One turn moves each row of this set onto another row. After a few examples, where does it send each row asked below?
guvum: [-0.47 1.36 -0.69 -0.97 0.23 0.30 0.10 0.20 0.59 1.05 0.28 0.54 2.78 -0.97 -1.22 1.01 -0.12 0.25 -0.49 -1.24 -2.04 -1.00 -0.52 -0.26 0.12 -0.99 0.89 0.50 -1.06 -0.41 0.51 -2.80 -2.17 0.09 -0.19 -2.50 -1.51 -1.25 0.69 0.03 0.55 -1.08 -0.93 1.66 0.47 0.78 0.33 0.40 -1.56]
tota: [0.36 -0.58 1.65 -1.20 -1.65 0.31 0.70 -0.94 2.42 0.53 1.22 -0.41 -2.01 1.10 0.31 1.24 1.01 -1.54 0.61 2.34 0.92 1.97 -1.24 0.15 -0.47 -0.52 -0.22 2.61 -0.23 -0.02 0.11 1.73 -0.19 0.80 0.02 0.32 2.21 -1.87 -1.21 1.36 1.03 -0.08 -1.97 -0.98 0.37 0.05 -1.79 -0.29 0.64]
Nago: [-0.48 -1.25 0.39 -2.13 -1.86 1.03 -0.08 1.65 0.96 -0.08 1.28 0.77 0.74 -0.40 -2.00 -0.97 -0.31 -1.36 -1.17 -1.11 2.05 -0.75 -1.02 0.95 -0.64 1.36 1.09 -0.82 -1.88 0.16 1.66 0.93 0.99 -1.35 -1.25 1.67 1.04 1.23 0.97 -1.40 0.92 0.71 -1.95 -0.62 0.50 0.99 -1.28 0.56 -0.99]
gak: [1.46 -0.39 1.96 -1.39 -0.26 0.40 1.22 -0.17 0.97 -0.16 1.25 -0.17 -1.18 -0.52 -0.94 1.99 1.06 -2.13 -1.30 1.72 2.84 0.10 -1.60 -0.19 1.27 0.91 0.22 1.63 -1.66 -0.21 -1.24 0.97 0.98 0.40 0.14 0.15 2.64 -0.33 -0.40 0.08 -0.76 0.16 -1.83 -1.49 0.41 0.74 -1.61 -1.60 1.39]
tete: [0.75 -1.13 -2.32 0.72 -0.91 -1.09 -1.03 -0.02 1.06 1.64 -1.59 1.43 -2.09 0.41 2.34 0.53 1.29 -0.20 0.10 -0.10 0.06 1.56 0.52 -0.01 0.42 1.65 0.40 -0.80 1.63 -1.81 2.00 1.99 1.46 0.40 -0.80 -0.35 -0.11 0.01 -0.65 0.03 0.44 0.30 1.34 0.38 -1.40 -0.50 -0.17 1.88 0.83]
ranip: [-1.77 1.36 -2.65 -0.36 -0.78 1.03 -0.55 -0.35 -0.94 -0.26 -0.04 -0.16 0.98 0.24 0.56 -1.05 -0.16 2.22 -0.30 0.94 -1.37 -0.06 0.91 -0.50 0.35 -0.64 -0.24 -0.03 0.75 -0.10 -2.60 2.02 -1.22 1.15 1.12 -0.30 -0.25 -1.27 -1.16 1.36 1.16 0.03 1.36 0.07 -2.24 -1.53 1.14 -1.32 -0.40]
malim: [0.65 -1.49 -0.21 -1.15 -1.65 0.25 -0.07 1.44 2.32 -0.62 1.76 0.76 0.61 1.21 -1.93 -0.44 -0.14 -0.08 0.39 -0.64 1.78 -1.95 -0.51 1.05 -0.12 1.34 1.08 -0.29 -1.46 0.58 2.14 -0.37 1.15 -1.43 -1.71 1.85 1.72 0.65 1.09 -0.40 1.17 0.15 -1.65 0.10 0.66 0.29 -0.72 1.00 -1.02]
nonon: [-0.58 -1.92 1.33 1.93 -2.65 -0.13 0.58 0.44 1.42 0.06 1.21 0.83 0.25 -2.28 0.74 -0.29 1.60 0.61 0.08 1.15 -1.60 -0.13 -0.45 0.41 -1.23 0.01 2.05 -0.56 -1.72 -0.25 -1.85 0.72 -0.48 -0.85 1.01 0.12 1.59 -1.38 1.75 1.11 1.27 2.46 0.23 1.03 1.42 0.39 0.77 0.10 1.08]
nat: [-0.17 -0.05 -0.32 1.28 0.33 -1.54 -0.08 -0.63 0.93 1.23 -2.32 1.76 -1.07 0.67 2.16 1.46 1.55 -0.41 0.73 0.41 -0.10 2.76 0.42 0.23 -0.40 0.39 -0.29 0.68 -0.58 -0.21 0.36 0.65 0.76 -0.58 -1.39 0.82 1.39 -0.21 0.40 0.68 -0.83 0.05 3.61 -0.91 -0.67 -1.26 0.41 0.98 1.13]
Lipo: [0.32 -0.65 -0.16 -1.05 1.01 0.99 -0.87 0.04 -0.26 1.18 -0.25 1.13 -0.07 -0.86 -0.84 0.93 -0.09 0.72 -0.98 0.13 0.05 0.31 1.40 -0.56 2.14 -0.90 2.42 1.19 -0.57 0.05 2.87 -1.85 -0.69 0.65 0.34 -1.92 -0.52 0.24 -1.35 -1.86 1.68 -0.93 -2.89 0.46 -1.88 -0.39 0.04 -1.67 -0.81]
lubi: [-1.10 -0.14 -0.70 0.96 2.36 -0.17 -0.12 -0.74 -0.73 0.51 -0.98 -0.46 1.40 1.76 0.11 -0.90 0.68 0.40 -1.32 -0.67 -0.61 2.65 2.02 1.04 2.74 -0.40 -0.23 -1.31 1.29 -1.19 -1.41 1.01 0.95 -0.66 -1.49 1.46 -0.64 1.19 0.09 0.71 0.53 -1.61 -0.86 -1.73 -0.12 -0.79 -0.78 1.07 -0.18]
kef: [-1.21 1.26 -0.03 -0.16 -0.57 0.36 0.71 0.19 -1.39 -1.86 1.46 -0.55 1.27 0.83 -0.96 -0.67 0.71 -0.62 -0.32 -1.20 0.73 -1.74 -1.43 -0.29 -0.94 -0.15 0.76 -0.50 0.00 0.62 -3.19 2.11 0.58 -0.93 0.18 -1.23 -2.15 0.53 -0.48 -0.19 -1.86 1.03 1.79 -1.19 -1.58 -0.50 1.33 0.60 -0.26]
zaf: [-2.02 1.71 -2.10 -0.54 -1.09 0.55 -0.73 0.39 -0.68 1.40 -0.13 2.52 0.61 0.48 0.96 -0.68 -0.71 3.02 -0.87 -0.06 1.15 -0.39 -1.23 0.96 -0.41 -1.25 0.40 0.09 0.27 0.35 -0.56 -0.83 -0.05 -1.73 -0.03 0.33 -2.50 0.55 -1.37 0.19 0.70 -1.45 -0.07 -1.71 -0.36 -1.91 0.84 0.88 -1.56]
sovad: [-0.74 0.56 -2.91 -0.18 1.71 0.41 0.12 -0.97 0.73 -1.15 -1.96 0.00 0.14 0.40 0.58 1.24 -0.01 1.17 0.17 1.80 0.65 -0.17 -0.71 0.92 0.94 -1.84 1.28 0.68 -0.11 1.01 0.10 0.21 0.29 -0.51 1.23 0.95 -0.76 -0.47 -2.52 2.17 0.32 -2.61 -0.99 -0.95 -0.85 -0.67 0.89 -1.83 0.64]
pelet: [-1.06 1.34 -1.95 0.23 0.50 2.05 -0.40 0.02 -0.93 -1.36 0.27 -0.47 -0.03 -0.31 0.61 1.56 -0.18 -0.85 -0.67 -1.35 2.42 -0.47 -3.44 1.10 -1.10 1.19 1.62 -0.40 0.61 1.76 -0.40 0.09 -1.05 -0.14 -0.80 0.49 -0.60 0.76 -1.52 -2.55 -0.87 -0.60 -1.27 -1.62 -1.26 0.52 0.94 0.26 -0.78]
tabi: [1.27 -1.78 -0.20 -0.59 -1.77 0.44 -0.38 0.87 1.99 -0.01 1.78 0.38 0.03 1.61 -1.98 -0.77 -0.01 1.33 0.38 -0.47 1.93 -1.10 -0.32 0.47 -0.15 1.03 0.87 -0.63 -0.60 0.35 2.63 -0.76 0.77 -1.04 -1.07 1.74 2.90 0.27 0.73 0.12 1.15 -0.12 -0.05 0.05 0.42 -0.21 -0.02 1.35 -1.42]
Zotok: [-0.54 0.64 1.31 -2.03 0.40 -0.59 0.60 -0.52 -0.12 1.36 0.14 0.98 0.21 0.70 -0.39 0.68 -0.33 0.04 0.52 1.13 -1.81 0.30 2.22 -2.43 1.62 -2.59 0.82 1.89 -2.35 1.14 -1.06 -1.69 -0.44 0.77 0.57 -2.64 -0.43 -0.15 0.15 0.10 -0.67 -0.17 0.44 -0.41 -0.48 -0.16 0.43 -1.85 -0.90]
duriv: [-1.03 1.27 -0.92 0.62 1.64 -1.08 0.10 -1.90 -0.61 -0.12 -0.39 0.36 0.44 0.88 1.81 -1.51 -0.25 -0.19 -0.71 0.66 -1.09 2.28 1.08 0.59 2.00 0.55 1.10 -1.98 -0.30 -1.02 -2.58 1.67 0.97 0.61 -1.09 -0.53 -1.04 0.43 -0.41 -0.07 0.35 -1.86 -0.58 -1.81 0.54 -0.43 -1.74 1.94 0.62]
gom: [0.83 -0.54 -1.74 0.62 0.34 -0.80 -1.01 -0.16 0.33 0.50 -2.22 0.66 0.45 0.48 1.51 0.68 1.49 -0.11 1.52 -1.04 -1.79 2.10 -0.33 0.46 -0.62 1.07 -0.92 -2.02 0.84 -1.43 1.23 1.05 0.51 -1.69 -0.66 0.79 0.04 -2.02 0.76 1.72 -0.86 -0.11 1.81 0.76 -0.39 0.35 -0.66 1.53 0.33]
Dus: [-1.87 -1.45 1.62 0.29 -2.19 0.55 2.38 0.52 -0.51 -0.55 1.36 -0.71 1.22 -0.92 -0.12 0.19 1.54 -2.10 -0.23 -0.33 -0.37 -0.72 -1.39 -0.35 0.00 0.42 0.25 -0.39 -1.26 0.05 -2.60 0.36 -0.70 -0.17 0.57 0.87 2.01 -0.62 2.16 -0.60 0.75 2.50 -0.20 1.26 1.23 0.44 -0.77 -0.84 0.22]
lole: [-0.44 0.15 0.03 -0.22 -0.36 -1.22 -0.21 -0.80 1.89 1.73 -0.82 0.32 -1.54 1.21 1.77 -0.47 1.44 -0.09 1.45 1.67 -0.74 2.73 -0.97 0.57 -2.08 0.11 -1.17 0.27 0.30 0.14 0.38 1.09 -0.29 -0.10 0.17 0.83 1.27 -2.69 0.00 2.05 0.72 0.87 0.15 0.53 1.12 -1.10 -1.21 1.26 0.85]
mure: [-0.37 1.09 0.94 -2.07 -1.36 0.07 1.05 0.42 -1.01 1.57 0.72 1.74 -0.65 0.64 -0.23 0.99 -0.33 -1.48 0.61 -0.37 -1.27 0.34 1.23 -3.62 1.79 -0.98 -0.07 0.73 -1.18 0.40 0.38 -1.13 -0.92 1.31 -0.79 -2.77 -1.16 -0.60 0.53 -1.49 -1.06 0.62 0.56 0.06 -1.22 -0.09 -0.22 -1.28 -0.71]
Dubok: [1.37 -0.07 1.69 -1.72 -1.14 0.46 0.10 -0.29 2.01 0.13 1.14 -0.62 -1.92 0.70 -0.72 1.70 0.66 -2.05 -0.38 2.09 1.72 1.07 -0.59 0.15 0.17 0.54 -0.09 2.24 -0.90 -0.13 -0.90 1.46 -0.26 0.90 -0.15 0.49 2.54 -1.19 -0.69 0.67 0.90 0.43 -2.44 -1.17 0.35 0.18 -2.11 -1.30 1.20]
dup: [-0.39 1.95 0.00 -0.85 1.11 2.21 -0.40 0.10 -0.83 -0.55 1.36 -0.19 1.44 -0.72 -0.74 0.01 -0.08 0.04 -0.62 -1.69 0.95 0.39 -0.70 0.21 -1.02 2.03 1.83 -0.65 0.39 2.36 -1.95 -0.39 -1.21 -0.19 -1.53 -0.43 -1.86 1.31 0.10 -2.19 -1.10 0.36 -1.20 -1.73 -0.90 0.66 1.17 1.74 -1.51]
Tav: [1.35 -1.00 -0.96 0.45 -0.20 -1.83 -1.21 -0.66 2.04 0.93 -0.10 0.79 -1.59 2.42 0.46 -0.20 1.09 1.04 -0.10 0.73 0.91 0.34 1.06 0.64 0.02 0.75 0.37 0.73 0.77 0.44 1.48 0.23 0.97 -0.04 -1.15 2.00 3.22 -0.98 0.34 1.14 0.77 -0.01 2.00 0.38 0.35 -1.70 0.17 1.00 -0.63]
teref: [0.26 -2.19 -1.23 1.00 -1.15 -1.02 -1.46 -0.36 1.69 0.71 -0.70 1.23 -1.27 -1.38 1.68 -0.44 1.92 1.61 0.59 1.49 -1.03 -0.09 0.74 1.72 -1.38 1.07 1.41 -1.31 -0.31 -1.23 0.67 0.87 1.55 -0.82 -0.16 0.71 1.02 -1.40 0.17 1.92 0.87 1.01 0.36 0.56 0.89 -0.24 1.14 1.87 0.94]
Vuto: [-1.45 0.08 -0.15 0.08 0.83 2.08 0.33 0.34 -0.95 -0.46 -0.88 -1.04 -0.53 -0.40 -0.25 0.99 1.36 -0.49 -0.48 0.39 1.29 0.96 -0.68 -1.58 0.27 -0.48 0.95 0.54 0.92 2.13 -1.89 2.11 0.67 -0.90 0.99 1.35 -0.68 1.15 -0.87 -0.23 -1.66 1.34 -1.80 -2.14 -2.69 0.76 1.55 -2.55 0.16]
vevuv: [-1.26 0.64 -2.12 1.37 2.03 0.20 0.01 -1.18 -0.06 0.51 -1.29 0.45 1.34 -0.23 1.60 0.56 0.23 0.98 -1.17 0.05 -0.84 2.02 0.80 -0.09 2.47 0.51 0.48 -2.14 -0.26 -0.99 -2.55 0.24 -0.06 0.43 -2.01 1.72 0.35 0.87 0.52 -0.29 0.47 -1.87 -0.86 -1.47 0.99 -0.04 0.72 1.80 0.10]
rufu: [0.35 0.01 0.34 0.04 2.76 1.94 0.51 -0.72 -0.46 -0.86 0.50 -0.68 -0.36 -0.13 0.04 1.60 1.41 -1.01 -0.63 0.10 1.55 0.35 -0.13 -0.37 1.05 0.37 1.97 0.88 1.77 2.42 -1.59 -0.67 0.25 -0.73 -0.34 0.07 -1.62 1.49 -0.94 -1.01 -2.00 0.17 -3.25 -2.20 -1.38 1.45 0.72 -0.65 -0.29]
teso: [-1.11 0.89 0.48 -0.18 1.37 0.87 1.02 -1.18 -0.81 -1.58 0.87 -2.25 0.90 0.30 -0.68 -0.11 0.88 -1.75 0.27 -1.16 -0.81 -0.41 0.94 -1.43 0.27 0.38 2.21 0.15 0.97 2.10 -3.74 0.95 -0.60 0.46 -0.30 -1.24 -1.92 1.22 0.09 -1.04 -1.09 1.73 -0.06 -0.64 -1.38 0.30 1.52 -0.39 0.20]
Ros: [-0.71 0.96 0.46 -1.03 -0.19 0.75 0.69 0.93 0.21 1.58 -0.52 1.71 2.08 -2.07 -0.81 2.66 0.44 -1.72 -0.39 -0.86 -1.22 0.31 -0.68 -0.23 0.04 -1.40 1.11 0.58 -1.40 -0.05 1.82 -2.75 -1.30 -0.28 -1.24 -2.34 -1.99 0.14 1.12 -0.45 -0.35 -0.79 -0.57 0.99 0.08 1.02 0.72 -0.15 -0.39]
finon: [-1.19 -1.26 2.57 0.79 -3.14 0.37 1.17 0.58 0.85 -0.05 1.06 0.48 0.46 -1.42 0.21 0.00 1.97 -0.33 0.05 1.06 -0.57 -0.42 -0.28 0.15 -0.60 0.45 0.92 -0.49 -1.97 0.24 -2.68 0.08 -0.53 -0.55 0.94 0.28 1.42 -0.97 2.46 0.25 1.13 2.51 -0.46 1.55 0.99 -0.15 -0.16 -0.44 0.55]
detu: [1.24 -0.97 -0.21 -0.65 0.92 0.87 -0.36 -0.21 -0.93 -0.22 -0.29 0.79 0.87 -1.01 -1.77 1.48 0.75 -1.05 -0.49 -0.71 -0.49 0.11 1.98 -0.84 2.10 -0.28 1.81 0.42 -0.81 0.34 3.16 -1.15 -0.45 0.15 0.17 -2.51 -0.24 -0.66 0.48 -1.38 0.48 -0.61 -0.96 0.44 -2.27 0.40 -0.04 -2.47 0.00]

teso -> rufu
duriv -> lubi
Where do these go?
zaf -> ranip
Lipo -> guvum
Dus -> gak
Vuto -> pelet
teref -> lole
mure -> detu
tota -> tabi
Dubok -> malim
nat -> tete

